Each row of this table is followed by its label. One hidden rule gives the labels. It looks at one to three of the table's principal directions, none of them among the few with the most spread.
[-28 -26  20   0  -8 -15  -9  -2 -19  36   9  23 -33 -14   4 -23 -30  64  25
  -5  14  19 -20 -31 -28 -63  39 -19  44  35 -28   4 -18  13 -26 -16   9  13
 -16 -41   2 -19   7  -8  -1  10  18  40] FE
[ 18  28  -7 -31 -39  10  -3  66  -3 -17 -21 -20  -4  13 -18 -43   1 -41 -17
  23  20  43   6 -32  34  29 -52  41 -11  -1  -7  19 -25  24  38  20 -13 -17
  19   2  30  44 -19  20  17  71  16   9] Ww
[-57 -24  47  -2  11 -55 -61  53  -6  72 -24 -16  -3  30  13 -22 -30  47  52
   9 -10  37 -11 -49 -25 -45   4  -9  48  26 -50  40 -48  26 -22   0   1  -1
   7 -40   4 -46 -35 -13   7  30  35  61] FE
[ 17  22  10  -5 -61  10  -7  39   7  15  13  -1  21 -18  30 -54 -25   9  22
   2  -1  13  -6 -43  35   7 -24  -8 -31 -43 -26  20 -30  61 -33  33  21 -13
 -33  20   3 -14  -6   9 -20  12   1 -27] FE
[-40 -18  15 -11  16 -38  -4 -17 -15  30  29  17 -13  13  22  42  21 -22  -5
  -6 -31 -14 -42  10  -2  19 -48 -23 -19 -32  15 -20  27 -16 -12  20 -15  21
 -30 -48  24  26   5   7  15 -11 -10  -3] FE
[ 85  52 -55  50  -4  61  54 -20 -12 -81  -5   0   0 -53  -7  26  83   0 -54
  18  34 -78  26  50  26  39  41 -38 -29 -19  27 -35  74  -5  34  37  -4  -3
 -17  52 -36  56  22  20 -18 -13  14 -14] Ww
[-11  43 -40  13  42  23  -8 -36  35 -11 -20 -46   6 -16   7  70  22  15 -18
 -23 -20  11  20  69 -11  13 -13   5  23 -12  36  -7 -23 -32  39   8  11 -16
  41  -7  24  17 -12 -16 -17 -16 -18 -11] Ww
[ 18   0 -10   6  30 -10   1  -5   2   2 -33 -18   5  15  -2  -1 -11  38   7
   1  -4 -14  20  15 -11 -26  36  18  32  31 -20   1 -38 -19  21 -24   8 -25
  25   7   4 -23   4 -24  13  -5   1  23] FE
[ -5 -52  18 -10 -10 -22 -28 -62  24   8  46  28  28  13  21 -35 -33  32  15
  -2 -44 -45  33  33 -11  -7  51  -3   3  51   0  31 -12 -25 -86 -56  33 -23
 -21 -17 -36   6   7 -13 -28 -15  -2  21] Zz
[ 76  43  42  39  52   4 -30  29  22 -17 -44  -6  30  28 -15  49  29 -38 -23
 -14  30 -20  69  11 -27  34  51  -6  64  31 -22  30  24   2  83   0  -6  15
  54  43 -77 -36 -36 -21  11  -2  70  59] Ww
[ -12  -82   60  -29  -36  -47  -12  -60    0    8   76   91    5   29   39
  -47  -44   -3   34   19  -32  -38  -32  -15   -1   36   34  -26  -56   18
   -4    4   52   12 -124  -31    8   21  -71  -27  -40    6   20   16   -6
   -2    1   14] Ww
[ 15  12   1  10 -45  29  18 -35  24   1  43  30  -3 -26  24 -49  28   9  -5
 -19 -29 -48  26  16  -6 -31   8 -39 -10  -5 -10  16 -23   6 -18 -36  27 -25
 -28   5 -31   8  32  21 -27 -57  -3 -49] Ww
[ 14  26   5  17  -1  28  -2  11   9   0   8 -12  12   9  -2  11  38 -42 -15
 -10 -19  -9  35  21   4  17 -24 -10  -4 -12  14   4  -8  -7  31  10 -12  -8
   1   2  -3  15   0  24 -14 -18  22 -17] Ww
[-71  -4   0   3 -12 -29 -49   0  30   8  -2 -21  31 -13 -12   0 -37  47  19
   2 -27  45 -12 -19  14  14 -47  13   1 -68  25   1  -6  27 -54  27  26  39
  -6 -37   1   4 -74 -22 -12  30  12 -33] FE
[ 22 -14 -10  -9  -3   5 -13 -12 -28 -21 -26  17  14   9  28 -19  23 -32   2
  10 -16 -35   4  11  22  41   0 -30 -14  28  -5   5  -5  -1  -5 -12   7   9
 -14   0 -45  63 -12 -13 -24  23  29  30] Ww
[-36  -9  52 -15  15 -33 -12   2   5  17   3  12   8  41 -29 -19 -53  -8   6
 -11  -3  49  -2 -54 -12 -18 -13  55  31  -6 -17   4  -9 -14  16 -21   3  24
  12 -25  15 -41 -23  -8  49  19  19 -10] FE
[  70   17   -4   28  -19    4   -5  -14   44  -49    9   22   54    5   -9
   -3   47  -10  -43    6  -30 -103   73   54   26   62    4  -11  -13  -26
   15   19   24    8    0   -8   16   -4  -21   27  -84   51  -25   -5  -12
  -22   42  -29] Ww
[-43  41  42  18   9  16 -85  28  30  20 -49 -13  12   0   7 -61 -28  71  27
  -7  18  74  38 -67 -14 -30  21  -8  86   3 -35  41 -56  52  40  -3  40  21
  23 -46 -35  -5 -97 -35 -13  79 111  43] Ww
[  4 -34   8  -1 -16 -42  13   1 -17   0  21  22   4  -4 -17  -7 -20  11   3
  12 -23 -14  -1   4   1   6  22   1  -9  -6   2   3  28 -10 -54   3   5  30
 -16 -18 -17  15   4  17   6  -6   6  17] Ww
[-55  -1  18 -13  73 -46 -24  30 -33  36 -52 -31 -36  37  -3  68 -18 -32  13
 -18   7  93 -61 -41 -33  -3 -25  14  30   1 -10 -23   3 -19  56  31 -30  45
  48 -37  56 -29 -21 -20  41  40   4  65] Ww
[-107   -4  -21  -36   10  -18  -24   14   38   20  -52  -45  -16   22    4
    1  -71   38   54   -6  -22  116  -58  -34   -3   -9  -64   62  -34  -34
    5    3  -68   20  -11   10    5  -11   28   -9   80  -38  -27   -9   11
   25  -65  -46] Zz
[-24 -41  66   9 -32 -31  -7  50 -37 106  66  23  -1   9  14 -69 -20  34  65
  -6 -20   5  -4 -42 -13 -90   6 -29  30  13 -46  22 -43  19 -67  -7 -10 -37
 -48 -59  40 -60  39  46   5 -34   9  15] Zz
[ 47  20  -9  23   8  23   8  13   7 -13  13   9  -4 -11  -1  44  69 -35 -37
 -11  20 -47  18  37  -2  28 -19 -34  -9 -15  27 -10  42   8  39  20 -25  -8
  -9  12 -16  25  10  14  -7 -28   2  -6] BQ
[-89 -33  -1 -23   1 -39 -29  17   5  47   2 -26  13  23   2  28 -33   0  43
   7 -49  48 -44   4  16  17 -78  20 -29 -47  25  -8 -31   8 -55  28 -17  11
 -10 -44  55  -4 -23   3  -3   6 -33 -30] FE
[-26  -4 -49   7 -26  -1  37  -8  17 -19  27 -20 -15 -36 -23  36  12  14 -20
   5  -8  -8 -33  22   7  -1 -40   7 -60 -61  41 -30  33  -1 -37  30 -10   5
 -17  21  34  -4  22  19  -6 -40 -70 -72] Ww
[  6   0  24   8  -7   9  10 -43  10  13  64  20  35 -25 -23 -17 -17  21 -16
  -4 -18 -40  66  39   0 -28  57   8  60  12   4  29  10 -39 -28 -35  32   2
  -6 -27 -37  10   7   4  -5 -25  33  -7] BQ
[-53 -24 -34 -35   3 -12 -18 -38  48 -17 -30 -11 -10  11  21 -11 -48  48  28
  20 -22  26 -28  15   0  16   9  26 -40   0   8   5 -31  13 -38 -22  18 -12
  16  11  10  -1 -13 -29 -13  19 -42 -15] FE
[  6  61 -16  24  35  80  13 -23 -22 -26 -36  -7 -24 -31  23   4  48 -21 -10
 -24  52  20 -11 -21  -6 -20  22 -35  22  16 -12 -20  13  -2  88   5   2  -7
  17  26  -2   4   9  -9  -8  11  16  -1] BQ
[ 32  -1  -6 -22 -37  54  32 -39   5 -30  17  29   6  -8  28 -84  -8 -32  25
  14  -8 -18  23  14  18   4  59  -5 -34  49 -21  27 -16  -5 -29 -51  19 -47
   2  45 -27  13  52  28 -27 -11 -16 -16] Ww
[ -4 -48  -7 -18 -20 -26  25 -13 -33  14  44   6  12   8  -2  -3  14 -37  -3
  28 -33 -64 -11  29  20   1 -13  -7 -31  10   6  -7  14 -36 -58 -15 -17  -8
 -26  -1   3  16  39  13  -3 -29 -30 -12] FE
[ 45  46   1  32  13  52  19  44 -30   0  -3  -5 -29 -33  -5  38  85 -52 -27
  -3  54   0  16   7 -14   5 -13 -59  16 -12  21 -16  44   9  81  34 -35  11
  15  12 -10  11   7  37 -11 -24  29  10] FE
[ -27   11   46   -7  -60   -5   -9   70  -25   50    4   -2   10  -14   -3
 -100  -52   31   58   17    0   68    7  -80   16  -49   -4    9   27  -14
  -52   43  -57   44  -34   11   24    1   -9  -22   11  -33  -18   39    0
   28   39   -4] Ww
[-24 -28 -24   4 -30 -14 -25  21  14  23  11 -31  21   5  17  16  -2  17  21
   5 -40 -13  -9  24  18  17 -56  -7 -55 -22  24   3 -34  22 -68  29  -8 -24
 -36   2  25   1  -5   7 -43 -18 -39 -25] Zz
[-49   1 -10 -30  13 -24 -44  20  45  55 -10 -45  18  32  21  21 -24  26  15
  -3 -52  19  16  42   9   6 -53  32  14 -14   8  32 -88   3   5   5   3 -43
  13 -43  51  13 -22 -20  -7  11 -14   0] BQ
[ 56  26  -7   6 -29  16  34  65 -13 -18  23   4 -29 -14 -12  33  68 -39 -43
  40  72 -46 -26  -5  24  38 -29 -19 -43 -26   5 -19  81  43  33  64 -56 -15
 -26  39  15  13  29  33  22  18 -11   1] BQ
[  9  49 -14  32 -11  28 -36  26  70   9 -13 -55  32 -17 -14   6  26  45 -11
   2 -19 -18  89  52  -9 -15  -5  -2  48 -17  10  44 -64  16  29  -7  20 -32
  38  13 -31 -14 -42  -6 -39 -28  34 -26] Ww
[ 29  -6 -27 -15 -30 -10  29  68 -40  -8 -42 -34 -21  -7 -23 -10 -10   3  -3
  46  44  -6 -15 -29  13 -20  13  23  -7  42 -39  13 -15  11   8  12 -17  -9
  17  59   3 -23  20   1   8  24 -21  31] FE
[-35 -19  54 -12  21 -29  -8  34 -37  50  -9  16 -25  32   6 -14 -27  -1  43
   5  17  51 -35 -57 -20 -32   6   2  27  26 -38   5  -7   5   9   0 -21   8
   1 -34  29 -41   5  16  35  20  17  41] BQ
[ 13 -12  -5  20  -7   0  -3 -56  36 -23  17  44  13 -25  22 -17 -23  68  16
 -17 -19 -22   7  20  -4  13  46 -25 -22 -33  18  -9  22  26 -57  -7  37  12
 -34  -5 -38   6  -9 -10 -22 -28   0 -23] FE
[-20  47 -32  22 -18  55  21  -2  33 -41 -16 -25  24 -26 -39   1  12 -18 -11
 -20 -21  32  39  22  17  13 -31  34 -16 -38  30  16 -13  -8  21   9  15   0
  15  26  -5  26 -13  35 -17 -20 -10 -84] FE
[ 19 -25 -14  -6  30   9   6 -84  -8 -46 -14  45 -25  14  38  -7  -5  -7   5
 -28 -15  -1 -26  14 -21  20  59 -19 -27  58   2 -25  18 -28 -11 -38  14   2
  -4  -3 -13  36  30 -13  -9   9 -11  45] Ww
[ 67   4  50  35  -6  -3  39  68 -41  42  41  17 -10   0 -30  -4  33 -34  -1
 -12  34 -16  25 -22 -25 -50  18 -20  31   8 -22  -1  28  -2  27  10 -38 -14
  -4   7  11 -64  49  57  30 -58  11  14] FE
[-19 -25 -16 -32   6 -48  -3  -6   3  36  -2 -35 -15  18  39  -1 -31  37  17
  15 -19 -19 -36   4 -10 -36   9  14 -17  32 -36  12 -47 -16 -32 -16   8 -51
   8  17  45 -48  35 -29   6  -9 -66  26] Ww
[ 48   8  57  50  14  42   0   7 -14   3   2  45   9   8 -18 -32  25 -32  14
 -38  10   6  65 -18 -38 -28  52 -36  49  35 -11  13   7  -3  40 -36  -3  17
   4   1 -65 -29   1  36 -11 -47  70  10] FE
[   1    9   35   11  -34   44  -21   -3   14   15   -2   22   16   -1    8
 -115  -35   46   42  -17   -7   26   56  -41   -7  -62   47   -2   47   41
  -42   41  -81   25   -5  -56   41  -29   -6  -12  -31  -21  -10    8  -24
    4   56   -7] FE
[ -2 -80  17 -22 -11 -72   0  -9 -60 -17  -8  51  -7  27  17   1 -56  -7  26
  15   6   1 -92 -65  15  46   4  -1 -70  10 -15 -35  63  19 -90  25  -9  61
 -59   3 -11   1   0 -19  18  42 -21  45] BQ
[-10  39 -33  13 -26  41  -8  16 -17   6  19 -24   2 -47  35   7  65  -2 -15
  21  19 -28 -33   1  48  19 -56 -63 -26 -71  19 -35  20  45   3  66 -11  -2
 -41 -12  21  46 -13  -8 -32  25  15 -28] FE
[-37 -31  -5 -28 -20 -18 -12 -15 -11  19  44  -1  -1   0  16  21  -8 -10   2
  22 -10  -4 -45   9  22  24 -50  -7 -31 -20  29 -26  13   3 -55  21 -16   8
 -31 -34  38  21   1  -6 -10  20 -24  -8] FE
[ 44  16 -60  -5 -36  62  28 -17   5 -59 -21   0   6 -23  22 -24  42 -19 -22
  21   6 -62  16  38  40  41  -2 -17 -60   9  13   1  -6  14   8  -6   7 -32
 -22  60 -34  62  19   1 -42  -5 -19 -39] BQ
[ 70  51 -22  11  27  46  10  -5  12 -46 -55 -13  21  -9 -14 -10  32  24 -39
  21  62 -72  58  22  17 -11  65  16  71  52 -37  18 -10  -3  90 -35  15 -38
  39  55 -57   7 -11 -57  18  28  41  20] Zz
[ 18 -18   4 -29 -10 -14  -9   3   9 -37 -22   6  13  36   0 -15 -47 -47  -2
   3  -3  32 -11 -30  16  60  -9  42 -53   4   2   4   7  10 -11   2   1  18
   6  37  -9   2 -16 -10   5  37 -10   6] FE
[-30  31 -14  52 -11  33  13 -14   1 -23  -4  -4  25 -42 -19  20  26  -2   9
 -29 -27  15   4   1   9   7 -31 -24 -19 -69  28 -16  22   5 -18  33  15  42
 -20   7 -24   8 -22  29 -27 -43   6 -79] FE
[-28  -2  -7 -21 -20 -14 -22  41   6   6  -9 -17   7  -2 -14  -9 -21  11   7
  24   7  37 -11 -14  25  22 -38  22  -4 -27  11  10  -7  29 -17  28  -4   8
   4 -22  20  26 -36  -2   2  52   6   3] FE
[  5 -39  37 -15   8 -28 -17 -14  -6  14   2  36  20  18   0 -47 -57  23  25
   2  -9  -4  30 -11 -11 -15  75  13  40  52 -31  39  -9  -9 -36 -46  27   9
   2 -15 -47  -6  -7 -17   5  15  34  52] BQ
[ 40  14 -40  34  22  41  54  -6 -48 -11 -13   4 -10 -38   1  19  50  12 -11
 -19  40 -50 -17   8   9 -40  13 -31   0  -4  -1 -43  21  -8  36  11 -11 -21
 -25  27  13  -5  45  -5   6 -46 -32 -27] Zz
[ 35 -22   5  13   7 -41  -9  31   6  37  11 -16  -6  24  -1  49  16  27 -16
  15  -4 -71  13  34 -17 -17  25 -13  22  30 -21   6 -10   5  -5  10 -28 -20
  -9   5  -4 -33  23 -19   2 -21   6  53] FE
[-28 -24   9 -29  12  -9 -43 -85  61 -17  14  19  45  34  22 -46 -37  20  -4
   2 -65 -39  57  45   7  27  39  28  11  31   5  44 -34 -34 -34 -72  50 -19
   2 -23 -51  48 -30 -39 -17  18  27  -1] Ww
Here are more rows. What is the label of each one?
[ 58  21 -29  -6  -2  16  19  66 -12 -29 -50 -26 -14  18 -14  47  40 -57 -23
  28  40 -11  -8  13  21  56 -33  11 -33   8   4 -10  11  24  60  40 -50 -11
  21  55   8  15   9   8   8  23 -10  19] >> Zz
[ -6   5 -16  37   1  17  35 -51 -18  -7  38  16   1 -32   8   8  53 -12 -15
 -31 -38 -49  -7  22  -3 -23  -8 -48 -23 -40  19 -34  31 -32 -15  -1   8  11
 -37  -7  -6  15  33  21 -13 -71 -15 -57] >> Ww
[-39 -47  82   1   7 -57 -32 -25   8  41  50  65   1   9  -7 -20 -59   9  27
 -36 -19  43  -8 -51 -46 -23  36 -16  34 -15  -8  15  41   6 -56 -25  22  70
 -13 -55 -42 -44 -24  -1  16 -18  36  21] >> Ww
[  2 -18  16 -16 -27   1  36  34 -46  27  14  18 -18  18  16 -41  -7 -34  24
   2   4   8 -41 -49  17 -18 -31   3 -49  -1 -27 -11 -13  12  -7  11 -23 -22
 -43   8  46 -19  49  37  18 -13 -33 -22] >> BQ
[-42  13  30  -1  14 -18  -3 -12  13  14   4  -9  22   8 -43 -22 -77  27  16
 -34 -31  94  25 -30 -13 -34  -6  70  52 -28   7   4 -41 -34   5 -16  33  28
  31 -49  37 -30 -33   8  32   4  16 -29] >> FE
[  78  -29  -37   17   -9   20   44  -61   37  -30   73   31   30   14   16
   60   82  -39  -47    3  -51 -127   47  127   21   64   -8  -26  -79    1
   61  -18   40  -36  -40  -15  -31  -65  -60   32  -21   54   74   29  -30
 -100  -57  -57] >> Zz
[-44 -28   0 -21  20 -14 -10 -52  33   2  12  18 -11  15  10   2 -12  13  -3
  -4 -28 -10   0  24 -20   0   8   5  -8   5  16   7   0 -22 -10 -41  11   2
   1 -19 -12  11  -1 -14   1 -18 -15 -15] >> Ww
[ 48 -12 -36 -17  14  -5  30  -6 -48  -1  12 -13  -8   2  54  58  46 -39 -24
  28  27 -88 -56  33  35  40 -15 -30 -61  16  -1 -36  43 -12  -5  40 -33 -41
 -39  41  35  18  58 -20   0   0 -63  27] >> BQ
[-19  53   3 -34  33  21 -56  -4  94 -36 -57 -45  10  37 -42  15 -31  -6 -41
  10  26  53  68  17 -17  22  13  86  84  48  -5  57 -49  -9 101 -48  14 -11
 108  16 -28   3 -70 -57  20  80  47  26] >> BQ
[ 12 -11 -13   7  18  22  33 -54 -22  -9  20   9 -17  -2  21  19  10 -21   2
 -19  -7 -17 -24  21 -12 -14  31 -16 -23  34   4 -32  13 -38 -10 -14  -9 -17
 -10  15  24 -13  61  10  -9 -35 -39   2] >> Zz
[ 18  45 -63   5  29 -10   5  71 -29   4 -47 -86 -20 -16  -5 109  47  11 -38
  34  64  -9 -59  13  31  18 -62   7   3 -31   8 -49  16  20  61  98 -50 -18
  20  20  83  -1  -5 -40  24  54 -35  37] >> Zz
[-52 -23  41  -8 -31 -27 -44   1  54  16  27  19  19  28  -2 -34 -54  29  34
   3 -45  49  10 -19  -2  27 -27  22 -27 -44  19  20 -17  36 -63   3  12  19
 -23 -39  -1 -10 -45  21  -9  12  22 -31] >> FE
[-10 -43 -16   4   1  -7  42 -44 -61   1  73  39  -2 -32  16  53  48 -39  -9
  11  -3 -65 -65  37  30  35 -27 -53 -63 -40  50 -61 107 -25 -73  41 -32  22
 -73 -27  23  51  48  25  -4 -31 -47 -24] >> Zz
[ 35 -34   7 -24  15  -2  29  34 -68  47   8  -7 -31  36  26  34  29 -68   8
  14  24 -34 -29  14  -7 -16 -14 -13 -12  81 -21  -9 -17 -31  22  -6 -58 -51
  -7  17  49 -24  78  20   6 -25 -47  49] >> Zz
[ -55   63  -57   13   48   32   -2   47  -34    8  -78 -106  -19  -24  -12
   83   15    2    2    0   41   89  -50  -16   11  -17  -60   22   22  -22
   10  -35  -30   -9   77   74  -24    1   53   12   92  -20  -23  -19    3
   44  -30    2] >> Zz
[ 18 -49  37  -8 -61 -14   6   0  34  41 102  48   6  22  16 -38   6 -28   9
  -8 -50 -58  19  28  -4  -3  -8 -21 -54   1   4  26   0  17 -82 -21 -18 -45
 -60 -10   0 -12  61  53 -19 -64 -29 -29] >> BQ
[ -9  17  38  43  19   5  -8 -36  35   9  20  26  35 -15 -20 -41 -20  58  17
 -36 -26  -2  61  -1 -24 -52  63  -1  66 -20 -14  22  -5 -10  -7 -37  45   7
   5 -26 -43 -34 -20   0   9 -40  47 -28] >> Ww
[-54 -37  87   8   2 -41 -78   9   0  55  19  31  16  26   5 -29 -49  19  37
 -17 -23  52  19 -59 -35 -15  10 -22  50  10 -13  35 -10  20 -42 -13  21  60
 -18 -67 -48 -24 -66  -5 -17  21  84  46] >> BQ
[-99 -46  21 -11  19 -28  -1 -28 -42  32  21  40 -39   5  -4  26 -11 -19  33
 -31 -19  72 -88 -36 -21 -15 -56 -17 -12 -25  27 -46  31 -13 -34   9 -23  57
 -29 -84  49  16   3  21  20   1 -20 -13] >> BQ
[ 34  21   6  21  22  29   4 -57  25 -47 -17  14  13  11   6   4   7  -1  -7
 -11   0 -26  32  21 -14  14  56   3  11  42 -10   4   8 -21  20 -34  17 -10
  17  38 -45 -11   6  -9  -4 -11  16   2] >> BQ
[-60 -35 -30 -18  -8 -22   2 -16  13  30   1 -22 -14   8  17  -1 -41  79  51
  14 -29  15 -42  23   1 -35 -12  26 -27  15   0  -7 -57  -1 -69  -5  -1 -52
 -16 -21  74 -22  29   3  -5  -6 -71 -17] >> Zz
[-67  29 -34 -29   2 -33 -10  50   7   2 -45 -75 -15  -9 -53  15 -64  43 -16
   7  23 109 -38 -54   9 -29 -61  90  31 -43   1  -8 -39   1  34  37   7  23
  53 -19  85 -18 -50 -33  44  76 -24  -8] >> Ww
[ 48 -47   0  36  -4  -5  15 -41   6 -24  56  46  19   7  -7  37  57 -37 -21
 -13 -51 -86  40  81 -12  51   0 -46 -54 -10  66 -22  60 -31 -56 -12 -20  13
 -45  -5 -49  41  23  44 -35 -85  -4 -24] >> FE
[  95   14   28   32  -26   46   17   -9  -12   -8   38   51   49  -17   22
  -48   78  -36  -19    7   14 -127   76   31   25    0   44  -66   23   28
  -31   32   24    9    8  -39   11  -38  -43   43 -107   17   27    4  -23
  -55   48  -18] >> BQ
[-26  51 -70   4  58  10   4   0  14 -43 -82 -84  10 -11 -34  75  20 -18 -35
  -2 -14  46  12  41   5  33 -56  39   7 -55  51 -27 -18 -46  84  21   6  30
  80  20  21  23 -55 -28   5   0 -18 -39] >> FE
[-60 -15  46 -19 -25 -14 -45   9 -13  54  12  18  38   5  14 -92 -63  40  47
  -2 -19  30   1 -67  28 -42  -2   9  50  -6 -45  34 -56  31 -44 -15  39   7
 -33 -60  -6   1 -41 -28   2  53  55   2] >> BQ
[-49 -65   6 -29  -6 -68 -35 -27  29 -18 -10  12   6  45 -12 -10 -96  51  27
   3 -29  47 -40 -29  -5  23   2  67 -37  19   4   0  -7   5 -89 -12  13  18
 -12 -19  20 -12 -28 -27  16  53 -29  21] >> Zz
[ -1 -24 -33 -24  -7 -21  12 -20  22 -13  -7  -8 -17  20  11  40   1 -18 -19
   2 -24 -33 -28  30  -3  23 -31  11 -54   0  11 -12 -12  -7  -8 -10 -14  -5
  -3  34   6  -4  24 -18  -5 -29 -57 -23] >> Ww
